(in the rows, 128 means zero)
Named turns come first, each shown by rows before and after it. Which turns, in which order, take the first row of each pair that follows to the second? Write the first one first, as in the answered first pair.
turn X:
[109  97  93 168 138  64 160 133  95 135 132 130 151 135 185 126  95 142
 143  81 169  73 128  89 123 134 110  91 154] |-> [139  78  73 183 144  77 159  98 132 135  97 109 117 132 105 115  97 107
 117 108 169  96  96 101  92 169 147  93 181]
[163 131 152 117 155 152 119 112 129 126 143 116 113 122  86 148 147 126
 152 124 125 128 117 128 119 156 164 132 129] |-> [160 141 149 110 124 150 108 124 137 150 141 157 129 119 111 157 140 135
 162 107 104 138 125 137 137 143 109 128  87]
[154 122 141 130 132 138 127 120 142 113  95 118  78 104  65 107 173 114
 151 115 114 136 115 121 109 186 178 142 163] |-> [146 152 157 105  78 118 126 158 127 155 111 190 112 107 119 125 146 146
 174  79 103 155 125 129 150 152  92 125 105]
[129 122  90 142 136  78 123 137 130 123 108 146 115 144  95 113 132 147
 120 131 126  91 135 142 116 131 107 103 142] |-> [118 126  99 139 138  65 112 143 124 118 119 150 127 139 114 113 128 150
 118 119 128  88 139 139 125 122  94 104 133]
turn G:
[155 114 122 120 131 156 137  95 115 121 127 126 116 126 112  99 101 111
 124 124 155 113 127 129 119 117 150 169 131] |-> [156 114 108 125 105 141 150  96 129 143 124 153 123 122 116 109  90 110
 128 119 151 109 125 143 127 116 134 155 114]
[109 143 128 125 147 132 128 147 123 130 143 116 128 125 152 128 145 151
 140 126 126 138 133 110 144  99 139 128 127] |-> [111 124 102 147 152 114 140 146 126 127 133 110 120 128 149 112 145 133
 125 138 136 114 136 109 131  99 154 120 132]
[135 128 131 148 115 167 103 120 150 106  88 166 167 148 145 118 103 128
 142 126  87 164 119 128 136 149 121 105  66] |-> [143 119 146 154 147 195 108 100 137  77  94 117 159 154 132 101 118 129
 136 142  85 152 122 113 127 147 171 113 103]
[115 145 169  94 135 140 120 132 125 100 161  99 134 126 142 114 149 140
 152 142  97 155 146 133 142 133 135 154 130] |-> [110 114  99 156 148  91 142 138 139 104 140  93 120 132 104  91 139 115
 115 159 136 108 137 136 106 137 161 140 159]
turn J:
[140 127 138 146 161 133 126 134 117 111 135 107 118 116 133 102 138 130
 125 160 119 118 124 105 119 114 148 131 159] |-> [136 130 133 143 164 123 133 129 123 117 138 111 126 115 140 112 138 134
 126 144 129 109 137 105 127 117 144 130 148]
[100 148 151 104 109 131 116 162 126 129 126 154 137 132 150 124 148 156
 152 118 121 132 165 127 164 108 103 125 108] |-> [ 98 146 166  94 117 145  95 149 136 113 104 146 134 135 128 126 149 136
 140 127 113 143 159 126 152 126 115 126 108]
[132 123 163 108 140 163 120  89 102 194 127 108  87 104  96 220 118 105
 111 113 105 171 127 147 125 125 136 154 139] |-> [132 113 151 114 151 151 128  91 101 205 127  95  87 103  89 209 120  97
 111 108 125 155 126 141 122 136 155 149 148]
[ 94 104 104 155 135  92 129 145 133 136 119 126  87 124 128  86 128 111
 115 159 170  77 128 120  95 116 159 105 152] |-> [ 84 117 107 144 131  80 137 162 122 140 136 134 103 124 160  91 123 132
 127 154 164  69 130 115 109  99 131 100 143]

(2 to 3 turns a pair)
[100 126 190  99 111 192  95 150 154 147 128 150 103  95 111 129 128 146
 148 115  79 144 168 157 171 136  98 177 104] |-> [ 64 117 188 129 157 159 130 177 115 125 149 124 120 102 169 109 131 162
 148 128 117  99 207 124 173 104 130 167 145] => G, X, X
[ 82 112 113 179 180  90 142 145  99  95 141 105 130 133 138  93 147 122
 116 143 170  72 156 106 122  94 173 102 166] |-> [ 69 155 153 120 138 103 127 176  85 122 161 135 158 137 199 116 135 162
 149 111 138 108 167 109 165  74 108 107 119] => J, G, G
[134 116 100 150 107 111  97 113 165 179  92 167 109 101  80 117 121 114
 134 115 115 130 119 150 132 176 112 155 120] |-> [116 142 145 123 102 132  82 138 139 165 110 181 130 116 122 129 133 142
 148  94  89 155 142 133 163 144  88 165  96] => G, G, X
[ 87 134  48 167 157 125 128 151 159 115 114  84 114 160 110  75 138 103
 114 150 115 110 129 105 146  98 159 106 158] |-> [ 74 156  48 163 138 103 128 170 156 145 121 127 142 165 154  92 116 116
 119 123 114 121 132 117 168  81 105  92 119] => J, X, X
[145 103  97 140 133 143 186 129 118  97 153 125 125 130 114 120 132 116
 138 177 131  86 137 116  95 171 177 140 184] |-> [144 140 140 100 125 161 182 149  87 111 185 143 162 132 179 139 132 151
 164 150 105 112 145 105 132 137 129 149 132] => J, G, G
